One vector is turned by the same rotation once a tick. Each row is the vector after some number of ticks, and that number follows the row.
The counts run from 0 to 256.
|  -2.3 |  29.7 | -52.0 |  -1.5 |  12.4 | -29.2 |   3.4 |   3.4 |  -4.8 | -23.6 | -27.0 |  37.4 | -15.4 | -24.0 |  22.2 |   4.0 | -15.9 | -32.3 | -41.1 | -31.8 |
239
|  26.7 |  26.2 | -30.8 |  11.6 |  -1.6 |  -3.0 |  13.1 |  -8.5 | -28.2 | -32.4 |  12.0 |  20.1 | -48.0 | -54.0 |   1.3 | -36.2 | -11.1 |  -3.2 |   4.2 | -45.6 |
7
|  37.3 |  12.3 |  11.4 | -15.0 |   7.9 | -25.4 |  20.2 |  43.0 | -36.0 | -17.7 | -41.8 |   4.1 |  -7.2 | -33.2 |   4.4 | -16.7 |   3.2 | -33.0 | -26.5 | -40.1 |
120
|  27.7 |  34.0 | -26.9 | -15.5 |   8.4 | -39.4 |  39.4 |  44.5 |  -2.7 |  -5.4 | -45.2 |  27.6 |  -7.9 | -36.7 |  14.4 |  -9.5 |  -8.4 | -24.5 | -12.1 | -38.1 |
88
|  20.1 |  20.0 |  -6.1 |  -1.3 |  -8.8 | -34.7 |   7.1 |  26.9 | -12.4 |  -5.9 | -44.1 |  20.9 | -18.6 |  -9.0 |   3.2 |   3.2 | -36.7 | -38.8 | -44.6 | -25.3 |
141
|  22.3 |  39.4 | -28.2 |   4.5 |  -5.3 | -50.7 |  -5.9 |  11.8 | -29.1 | -18.2 | -52.1 |  28.8 |   3.0 |  -9.1 |  15.7 |  -1.9 |   5.9 | -11.1 | -44.1 | -29.4 |
160
|   6.0 |  22.7 | -18.2 |   4.1 | -15.4 | -16.4 |  31.3 |  50.6 |  10.6 | -12.9 | -42.9 |  30.9 |  -7.5 | -24.9 |  -4.2 |  -1.7 | -21.8 | -32.8 | -30.8 | -33.1 |
109
|  -0.8 |  31.4 | -26.3 |  -3.9 |  19.1 | -33.4 |  17.9 |  39.4 |   9.3 |  -0.4 | -16.2 |  25.6 | -13.8 | -49.2 |  45.4 | -15.7 | -16.4 | -19.0 | -21.7 | -32.3 |
10
|  32.0 |   9.6 |  -9.8 | -21.6 |   3.9 | -23.4 |  32.3 |  25.4 | -43.1 | -20.0 |   8.6 |  23.3 | -18.1 | -58.8 |  12.4 | -39.9 |   7.1 | -28.9 |  -0.5 | -50.3 |
41
|  37.3 |  14.4 | -32.6 |  -5.2 |  -6.6 | -47.2 |  18.9 |  36.2 | -33.8 |  -7.8 | -28.9 |   6.5 |  11.0 | -37.4 |  -5.6 |  -1.3 |   1.3 | -23.2 | -18.6 | -28.8 |
94
| -13.3 |  24.9 | -31.8 | -14.3 |  13.2 | -23.3 |  17.6 |  15.5 | -20.4 |  -7.5 | -19.4 |  31.2 |  -2.7 | -33.1 |  31.8 | -13.1 | -16.7 | -50.3 | -39.3 | -51.0 |
252
|  42.1 |  34.1 |   6.2 |  19.7 |  12.6 | -25.9 |  -8.9 |  12.5 | -24.2 | -35.6 | -25.3 |  -9.5 | -31.2 | -21.8 | -20.2 | -44.4 |  21.3 |  10.9 | -15.4 | -28.8 |
145
|  46.1 |  29.5 |  -3.9 | -26.6 | -16.6 | -33.3 |  35.2 |  36.0 | -50.0 |   0.9 | -29.1 |  12.4 |  -2.3 | -34.3 |  -4.7 | -11.3 |   9.7 | -28.6 | -21.0 | -48.9 |
107
|   5.5 |  13.0 | -41.3 |  17.7 | -33.4 |   9.4 |  17.5 |  33.8 |  -4.6 | -39.3 | -20.0 |  20.8 | -31.2 | -20.1 | -43.8 | -13.4 |  18.5 |  -6.7 | -14.7 | -34.9 |
104
| -17.6 |  19.7 | -57.5 |   7.5 | -13.8 | -11.5 |  15.1 |  28.6 |  13.4 | -21.4 |  -5.9 |  29.8 | -17.0 | -32.9 |  21.6 |  -6.4 | -11.1 | -22.8 | -28.1 | -12.3 |
24
|  37.9 |  19.7 | -22.7 |  22.8 |   8.9 | -43.2 |  15.1 |  30.9 | -20.5 | -25.4 | -14.9 |  11.5 | -23.2 | -43.6 |  -6.3 |  -1.8 |  37.8 | -15.2 |  10.3 | -27.1 |
80
|  19.6 |   4.9 | -26.6 | -20.3 |  15.2 | -31.4 |  33.8 |  34.1 | -22.4 |   3.9 |  -9.1 |  28.1 |   5.8 | -50.2 |  35.7 |  -9.2 |   0.6 | -34.7 | -28.4 | -33.8 |
29
|  14.0 |  30.0 |  -2.8 |   5.9 | -36.6 |   0.9 |   6.3 |  32.6 |  15.8 | -37.7 | -45.0 |  23.8 | -42.3 | -17.9 | -18.9 | -21.6 |  -6.2 | -28.2 | -13.1 | -21.0 |
123
|  -4.4 |  33.4 | -41.1 |  16.0 | -35.6 |  -0.3 |  19.4 |  49.9 |  30.2 | -18.7 | -29.4 |  19.9 | -41.7 | -23.9 |  -8.8 |  -9.8 |  -4.8 | -14.7 | -14.5 | -14.7 |
90
|  33.3 |  40.4 | -24.0 |   3.1 |  15.2 | -39.7 |  -2.9 |   1.3 | -43.3 | -28.4 | -48.5 |   2.2 |  -0.3 | -15.0 |  -1.6 |  -6.5 |  27.1 | -12.0 | -26.8 | -35.7 |
159
| -16.3 |   0.1 | -31.1 |  22.3 | -13.9 |  -3.2 |  10.1 |  33.4 |   9.1 | -28.4 |  -1.7 |  31.9 | -63.8 | -28.6 | -27.3 | -32.5 |   2.2 | -15.9 |  10.9 |  -1.2 |
58
|   4.5 |  -9.6 | -29.9 | -16.4 | -14.8 | -34.9 |  10.3 |  36.7 | -20.3 | -26.2 | -22.6 |  27.2 | -15.3 | -36.9 |  17.9 |  -8.1 |  -5.0 | -43.6 | -20.3 | -14.3 |
49
|  -7.4 |  30.7 | -35.4 |  11.3 | -15.8 | -26.9 |   3.5 |  17.0 |  -5.9 | -16.1 | -49.1 |  27.4 | -13.6 |   3.8 |   3.9 |   8.0 | -27.9 | -31.7 | -50.9 | -14.2 |
161
|  -2.2 |  40.8 | -39.9 |  13.4 | -16.5 | -21.3 |  -6.8 |  31.7 |  30.9 | -25.1 | -46.0 |  15.5 | -25.6 | -15.6 |  -1.5 |  -7.0 | -12.1 | -21.0 | -56.4 |  -8.2 |
168
|  18.4 |  24.0 |  -5.5 |  20.1 |   2.1 | -17.3 |  16.8 |  32.5 | -12.4 | -20.3 |   0.4 |  -4.5 | -48.3 | -68.2 | -34.6 | -35.8 |   3.8 |   1.0 |  23.8 | -22.1 |
66
|  21.3 |  17.6 | -37.4 | -11.7 |  16.6 | -35.6 |  16.9 |  45.5 | -13.8 | -25.8 |  -7.9 |  20.6 | -12.0 | -55.6 |  16.4 | -23.7 |  25.3 | -17.6 |  -7.5 | -28.2 |
35
| -17.9 |  36.1 | -35.9 |  13.3 |   4.4 | -19.3 |  12.3 |  28.7 |  30.4 | -17.9 |  -9.1 |  32.6 | -39.1 | -51.6 |  15.7 | -12.7 | -33.9 | -14.0 | -25.0 | -17.1 |
11
|   4.9 |  31.5 | -31.4 |   9.5 | -30.4 |   6.3 |  28.8 |  43.4 |  14.3 | -32.2 | -36.5 |  16.1 | -28.5 | -17.0 | -32.1 | -20.6 | -14.2 | -18.7 | -15.8 | -37.6 |
110
|  12.4 |  28.2 | -24.6 |  20.0 | -13.0 |  -9.3 |  14.7 |  35.1 |   1.4 | -27.7 | -17.4 |  18.3 | -48.8 | -46.5 | -31.5 | -15.6 |  -4.5 |  13.4 |   8.9 | -22.4 |
78
|   9.0 |  14.3 | -14.7 |   2.1 | -20.9 |  28.8 |  -9.0 | -10.4 | -34.4 | -52.7 |  -5.8 |  14.6 | -52.3 | -21.6 | -30.1 | -39.7 |   5.1 | -11.5 | -23.6 | -50.6 |
196
|  10.0 |  38.7 | -43.0 |  15.0 |  15.5 |   0.7 | -16.7 |   2.4 | -21.6 | -43.6 |  -1.3 |  14.1 | -32.9 | -39.7 | -17.1 | -31.9 |  25.3 |  -2.3 | -15.4 | -35.6 |
236
|  19.3 |  18.9 |  -3.5 |  11.8 | -21.0 |  -2.9 |  19.6 |  29.3 |   1.7 | -18.9 |   3.4 |  14.4 | -63.5 | -45.7 | -24.5 | -31.7 | -18.5 |  -6.1 |  10.7 | -16.8 |
65
|  33.4 |  18.9 | -10.0 | -20.3 | -14.3 | -27.9 |  43.3 |  61.1 | -17.1 | -16.2 | -40.8 |  24.1 |   4.2 | -18.8 |   4.9 |  -9.4 |  -8.1 | -46.3 | -33.2 | -37.2 |
108
|  -2.6 |  27.7 | -10.8 |  13.0 | -17.1 | -38.4 |  -3.2 |  49.0 |  12.5 | -27.6 | -50.5 |  26.5 | -35.3 | -17.3 | -10.9 | -10.6 | -14.4 | -40.0 | -35.3 |  -9.7 |
135
| -11.4 |  27.7 | -27.9 |  31.0 | -27.8 | -10.6 |  -6.2 |  28.6 |   9.5 | -46.7 | -28.4 |  23.7 | -48.9 | -13.0 | -40.4 | -15.5 |  -5.0 | -31.6 | -20.2 |  -6.7 |
136
|   4.7 |  16.5 | -36.7 |  -4.1 | -32.1 |  12.5 |  30.0 |  15.7 | -10.0 | -38.0 |  15.0 |  26.3 | -38.7 | -45.1 | -19.9 | -34.5 |  -4.8 | -13.4 |   5.1 | -33.6 |
39
